One turn sends every row of this set to another row. A few are shown first. Where does it send the rows asked after them?
j_473: [  0  23   2  -8  10 -11  12  -1   0   1 -27  -4  16 -12  15   9   0  10
   3 -15   8 -12 -21   2  -5  -4   7   6   9  -3  -2]
j_593: [ -7   1  -5   5  17 -13  -6   1 -18  18 -17 -13 -20  13  -5  19  24   3
 -19  -2   1 -16  11 -23 -24   7  14  -4   3  10 -10]
j_92: [ -4   9  -7  16   7 -30  19  10   4   4 -25  -6  16 -20   6  29   4  -2
  -3 -12   9 -21   3   7 -23  -5 -14   2   6 -11   6]
j_788: [ -8  -4 -10   4  -4   1  -7   2  -8  21 -23   1 -13  15  -6  12  19  -1
 -20   6   1 -17  21 -14  -6  -2   5  -4   6 -12   0]
j_930: [ -8   2 -10  -2   6  -7  -2   4  -6  18 -14  -9 -13  -2   3  13  33   5
 -17   8  -7 -18  17 -27 -12  -3  18  -4   7  -2  -4]
j_114: [-11  -7   8  12  10 -17   3   2  -5   5 -21  -6 -10  24   5  11  29   2
 -34   5   1 -10  17 -15  -7   4  13   5   2   6 -11]
j_198: [ -4  11   7  -2  13 -35  15  -6  -2   9 -13 -23  -8  11  22   9  12  19
   4 -16   1  -4  14   8  -1   7  10  -7   8 -17  -4]
j_694: [  7  19   0  -2   7 -15  16   8  -1   3 -34   1  11  -2   8  14  -7   1
  10 -10   7 -10 -13   5 -18   1  12  12   8 -14  -4]
j_695: [ -8  30  14   5  12 -20  12   6 -13  -1 -32   0  -6 -11  -4  18   3   7
  -1 -13  12 -19  16   7 -15   4   2  12   3 -24   1]
j_415: [ -3   2 -18  10 -14  -7   1  11   9  -1 -18  -8 -14   2   1 -16  18  -6
 -12 -10  -8 -12   4 -25 -27 -14   3 -10  -1  -1  -4]
j_696: [  1  32  12   5  17 -18   8   0   0 -16 -22  -9   6   5  -9  16   7   8
  -2  -6  15 -20   9  16 -21  -2   9  12  -1 -15   9]
j_822: [-10  17 -11  11  10 -28  20   3   4   4 -28  -3   0 -16  -9  15  -5  10
  -1 -21  14 -18  -3   5 -28   1 -15   9  -4  -3   8]
j_183: [ -9  14 -12   7  -2 -12  -4   1   1  -9  -6 -19 -12   7 -14  20  17   1
 -31   0  -4 -17  -5 -27 -34  -1   5  -3   0 -23  -5]
j_178: [-12  27  -3  10  17 -29   7  -9   7 -10  -3 -34   3   2  13  19  -4   3
  -8 -10  13 -15   2   9 -12   1  -6  -5   8 -10 -17]
j_437: [  4  27  15   7  23 -19  14   7  -4 -16 -13  -1   2  -7  -1   6  10  18
  -9 -12  17 -21   6  12 -13  -7   7   4   6  -9  12]
j_881: [ -6  11  -1  15  -4 -31  22   4  12   5  -5 -25  -2   3  17  -1   8  14
   6 -26   2  -1  -3  12 -12   6  -5 -12  11  -5  -8]
j_134: [-11  11  -3  -5  18 -34  17 -23   3   7 -14 -21  -6   6  14   4  19  10
  -9 -24  -4 -20  -1   8  -2 -12  18   0  14  -8  -4]
j_976: [ -9  -4 -17  15 -11  -4  19   4  -3 -13 -17  -8  -1  14   7 -14  16  -5
 -17  -6  -5  -7   1 -14 -34 -10  -3   3   5   1  -7]
j_391: [ -7   4  -9  15 -11  -3  -1   8  -4  12 -26 -17  -7  16   6 -11  20  -6
  -1 -13  -1 -26   9 -23 -19  -7   1 -15 -12  -3  -9]
j_530: [ -3   2 -24  21 -15   3   0   1   3   8 -10  -1  -6  15  -5  -8  14 -15
 -14  -7  -6 -15   6 -10 -24  -3   2   6   6  -5  -2]
j_265: [-14  11  14  11   1 -23  10  11  11   3  -3 -25  -6  -6   2  -5  13  12
 -13 -28   9  -9  -4  14  -4 -17  -3 -15  13  -1 -10]
j_81: [-10   0  -5  14   2 -20   1  -2   4  -7 -16 -14 -11  11 -20  29  12  13
 -26   1 -10 -31 -10 -19 -22   1   5   5  -2  -9 -13]
j_133: [ -7  10 -14  18 -14  -7   5  -3 -11 -10  -8 -28 -12  10  -7  18  20 -12
 -28 -16  -1 -13  -3 -18 -29   9   3  -3  -8  -9   1]
j_547: [-10  -8   1  -3  -9  -7  -5   8  -9  14 -16 -15  -3  -1   7  10  14   3
 -13   7   5 -19  29 -18  -5  -9  19   3   0  -2  -5]
j_939: [-21  11  -4  16  -3 -14  -2  -3   0  -5   5  -9  -4  10 -18  16  11   1
 -22 -13  -8 -20 -13 -17 -30   2  -8  -2  -3 -22 -11]
j_352: [ -8  10   0   0  29 -28  23  -8  -5   1 -17 -33  -7  -1  14   5  14  13
  -2 -15  -2 -17  13   9   4  -3   0   1   9  -1   3]
j_844: [  5  21   6   9  18 -21  19  12  -3 -13 -29   1   0  -7  -5  11   5  14
  -6  -6  11 -14  18  11 -16   5   3  10   0  -6  17]
j_98: [-16   9 -13  15  -5 -28   3  -1   5  -7  -5 -25   4  12 -18  12  13  -7
 -30  -8  -6 -18  -9 -16 -35   0 -10   5  -3 -10  -3]
j_53: [ -3  13   3   6   2 -22  19   5   7  -9 -23 -26 -16   4   6  -3  -3   8
   1 -25  12  -6  -6  14  -1  -7   0 -14  13  -1 -12]
j_319: [-13  -1 -12   7 -15  -8   6  -2  -1   5 -13   7 -13  12   2 -22  12  -6
  -4 -21  -3  -9   8 -13 -22  -9   8  -7   4   1  -5]
j_484: [-19  31   1   1  15 -21   2 -15   9 -15  -8 -20   4   6  14   5   5  13
 -25 -11   8  -1   2   6  -4   0  -5  -8  -2  -6 -11]
j_597: [ -1  13   4  -7  12 -11  17   3  -5  11 -29  -9  16  -9  10  19  13  -3
  10 -11   2  -8 -12  11  -8  -6   6  13   9  -2   0]
j_785: [ -9  -2 -12  12   4  -7 -10   2  -4   9 -11 -11 -10  13 -23  18  10  -3
 -30  -4 -14 -16  -3 -18 -24   3  -8  10   1 -14   2]
j_714: [  3  17  -8   7  10 -12  26   8 -10   8 -18   8   2 -13  15  13   7  -3
  10 -14  10  -7  -4  11 -11  -3   1  11  -4 -10  -5]
j_57: [-20   0  -2  -4   6 -10  -3  -8 -13  16  -7  -2 -10   0  -2  18  25  10
 -19   0  -5 -16  22 -18   2   6  10  -3  -4  -4   1]
j_446: [-22  -5   2  19 -14 -19   4   1   5   0 -10 -31   5  14  -8  15  17  -6
 -39  -9   3 -14  -2 -17 -23   4   1   8   3  -7  -2]
j_119: [ -1   1 -15   7 -20 -12   7   8   4   9 -17  -3  -1  17   8 -16  18 -14
  -4  -5   3  -8   4 -10 -11 -11  12  -6   0   6 -13]
j_368: [ -6  14  -1   9   8 -35  12  -6   4  -6 -25  -4   8 -23  12  19   6   1
 -11 -24  12 -24   0   6 -20 -15 -11  -5  12  -7   7]
j_48: [-12   2   8  -4   9 -20   1   3 -13  12 -21 -11 -11  12 -11  19  31   8
 -26   8  -3 -16  19 -15   0   3  13   0   4  -6  -3]
j_502: [-10  21   6  11  12 -41   6  -5  10  -7  -8 -28  -5   5   9  15   2  21
 -10 -19  -1  -2   6   6 -13  16 -11  -7   2 -11  -5]
j_190: [ -4  10  -2  12   5 -29  14   4  11  -7 -34  -2   5 -12   0  18   8  -2
  -4 -18  15 -14   3  15 -24 -15 -19  -6   2   4   7]
j_646: [ -5 -10  -7  15 -13 -14   7   2  13  10 -19 -13   1  30   6 -10  15  -4
 -14  -9   4 -20  -3 -16 -12  -8  15   2  -9  -1 -10]

j_881 -> j_502
j_473 -> j_368
j_788 -> j_530
And these:
j_178 -> j_352
j_597 -> j_190
j_81 -> j_547
j_694 -> j_92
j_391 -> j_133
j_98 -> j_48
j_183 -> j_930
j_646 -> j_446
j_134 -> j_265
j_319 -> j_939
j_714 -> j_822

One turn sends every row of this set to another row. A few are shown first. Where does it send the rows asked after them?
j_936: [ 20 -12   6   6   7  16  24 -25  -3 -22 -25   7   7   5 -14 -15 -13   0
  -8]
j_702: [ 19  -6  10  15  19   6  27 -28  -6 -32 -22  16  -7  21   6  -3   1 -21
  16]
j_651: [ 17 -22   9  -5  20  24  31 -42   4 -16 -21  14  -5   6  21 -14   5 -21
   3]
j_987: [  7 -16   3  12   6   1  11 -11  16 -13 -12  12 -12  -1  -7 -20  -7  -2
   2]
j_675: [-18 -14  15 -16  13   7  10 -35  -3 -16 -17  12   4 -10  21 -16 -12 -11
  17]
j_298: [  4  10  14  -7  19  12  35 -37 -14 -23 -12  -5 -18  12  21 -11  -3 -26
   1]
j_120: [-17 -13  10   8  -6  -4  14 -12  -8 -20 -16  -1 -10 -11  -2  -8 -21 -23
   7]
j_986: [ 16 -32   8   5   6   7  15 -22  -1 -10 -23  20 -10  -6  16 -21 -17 -17
  -2]
j_929: [-11 -19  -4 -17  23  15  26 -26  -9 -21 -11   1 -21 -14  21 -15  -3   0
   4]
j_470: [ -5 -20   7   6  -3  -5  43 -23   0 -16 -15 -18   2   5   8 -10 -13 -20
   2]
j_283: [ -3  20  21   1  24   2  15 -23 -10 -17 -25   2   2   3  -3  -2  -9 -13
  -2]
j_643: [-15  -1  11 -13   1  17  33 -14 -18 -17 -16  -5  -3  -3  -3 -16  -7 -18
  21]
j_558: [  3   5  11   9   7  23  43 -15  -7  -9 -27  -5 -15  10  -2  -9  -2 -26
  -8]
j_325: [-30  -3   9  -7  14  17  20 -25  -3 -19 -21   0  -1   5 -15 -17  -5 -10
  -9]
j_496: [ 21 -18   8   1  25  32  25 -30  -1 -16 -26   3 -15   8   8   2 -13  -2
   2]
j_775: [ 17  -8   4  22  21  11  29 -22   5 -24 -25   9 -14   3   7   7  -3  -3
 -14]
j_513: [-10 -33  13  17  18  13  18 -24   9 -24 -10  10 -16  -9  -2 -18   2  -2
   1]
j_689: [-19 -13   4   6  25   7  23 -29 -11 -23 -24  -2 -25   7  33 -14 -19  -9
   5]
j_883: [ 11 -19  18  15  -5  -4  38 -30 -14 -30 -25  -2  -6   5   5   0 -12 -15
   5]
j_926: [ -7 -30  10  10  16  -1  14 -38   6 -32 -19  24 -11   2  18  -6  -5  -3
  -2]
j_871: [ -6  13   1  -7   2   0  19 -25 -17 -29 -26   9   0  -7  -6  -7  -5 -21
  12]
j_528: [ -8 -29   1  14   7   9  37 -37  12 -16 -26   0 -24  -1  22 -12  -1  -6
   7]
j_712: [  9  -3  -7   2  22  35  24 -41  -2 -24 -25   6 -11  13  10  -4  -2 -25
   9]
j_263: [-36  -2   6   3  11  13  24 -24  -3 -18 -19   4 -30   1  15 -13  -4 -16
   3]
j_327: [  9  -7  14  -6  -6  -1  42 -24  -2  -9 -23  -1 -15  21   7  -8 -10 -22
   0]
j_660: [-29  -3   5   8  25   8  18 -28  -2 -20 -18   4   3  -7  29 -17  -8 -18
   2]
j_990: [ -1   0  15 -10  25   5   9 -36 -12 -23 -26   5  -2 -10 -17 -16  -2 -16
   3]
j_853: [-12  -7   2  -6  41  16   6 -23   3 -18 -23  17   1   5   6  -9   1 -13
  12]
j_308: [ -6 -25  -7  -2  11  21  17  -9   8 -17 -14  14  -1 -12   2 -14 -10   3
   6]
j_823: [ -8  10  13  18   3   5  32 -30   6 -16 -27 -15  -5   1   7   5 -11 -17
   8]

j_643 -> j_926
j_929 -> j_702
And these:
j_651 -> j_283
j_496 -> j_871
j_712 -> j_990
j_528 -> j_298

One turn sends every row of this set to another row. A few are shown first. Where does it send the rows asked after them?
j_802: [-30   8   0 -13  -2 -11   2  -1  -4  -1  -5  -9 -11   7  13  10 -18  10
   8 -11 -12 -22   1]
j_26: [-14   6 -32 -17   1 -19   3  12  13  -1  -2  -2   3  -5   6  -7 -12  -6
 -15   7  21   2   6]
j_497: [ -2  -3  -2   2  -5   9  18   1 -10  11 -11  15  12  -5  -7  -6 -15   3
 -15   6  22 -11   3]
j_424: [  1  -4   1  -3  -5  10  20   5 -13   6  -6  11  17  -9  -3   3 -13   2
 -16   5  17 -10   3]
j_613: [ -8  -4 -22 -15  16   0  -6  -9  -3 -13   7  -8  -7  12  13  -1 -19   3
  13 -17  -8   1   4]
j_398: [-32   8  12   0  -2  -3  -1   4 -18  -1  -9  12  -8   0 -24   6  -6   2
 -10  -5  -2   1 -15]
j_249: [-27  15   6  -7  -3  -5  -1   3   1  -6  -7   0  -4   7   5  11 -15  14
   5  -9 -10 -28   2]
j_264: [-16   3 -14 -11 -17  -3  13   0   6  -4   8  -3  13  -3   3   8 -15   9
 -23   6  24 -14  11]
j_17: [ -8  -1 -13  -9   9   5  -6 -13 -12  -9   5   4 -13   1 -23   0  -6 -11
  -1  -7  -1  24 -14]
j_900: [-17   4 -14  -4 -17  -1  13  -5   8   2   2   2  10   1   0   0 -17  11
 -20   7  26 -17  12]
j_614: [ -2   5 -24 -17  11   2  -8 -14   9 -15  10  -8  -8   9   5   2 -14   0
  14 -12  -7   0   3]
j_728: [-14  -9 -13  -7  10   5  -4 -11 -21 -10   7   2 -10   6 -15  -1 -12  -5
  -5 -14   0  24 -11]
j_669: [-27   9  13  -7  -8  -2   3  -5 -16   4  -7   4 -14  -4 -21  12  -6  -2
  -5  -2  -7  -2 -16]
j_196: [-21  15   2 -14  -6  -5   1  -7   4  -2  -3  -8 -10   3   6  14 -14   8
  10  -6 -13 -26   0]
j_25: [-12  -2 -17  -5  14   4 -11  -5  -9 -16   6   9  -6   6 -21  -5  -8  -5
  -5 -12   3  24  -9]
j_231: [-15   7 -33 -10  -1 -16   3   4  16   4  -4   2   1   0   4 -13 -14  -1
 -13   7  24  -3  10]
j_794: [-37   2   9  -6  -7  -6   3  -3 -23   2  -5   1 -15   1 -15  10 -11   2
 -10  -6  -4   1 -14]
j_328: [  2  -1 -16  -9  13  -7   9  17  -7   9 -15  13   8 -11   0 -11 -10 -13
  -8   6  15   5  -1]
j_336: [ -8   5 -22 -11  13   2 -11  -6  10 -21   8  -3   0  14   7  -1 -16   8
  10 -16  -5  -5   8]
j_505: [  0   0 -21  -3  12  -6   7  10  -2  12 -16  15   4  -6  -3 -18 -12  -9
  -8   6  19   4   1]

j_336 -> j_249
j_802 -> j_794
j_900 -> j_497
And these:
j_614 -> j_196
j_264 -> j_424

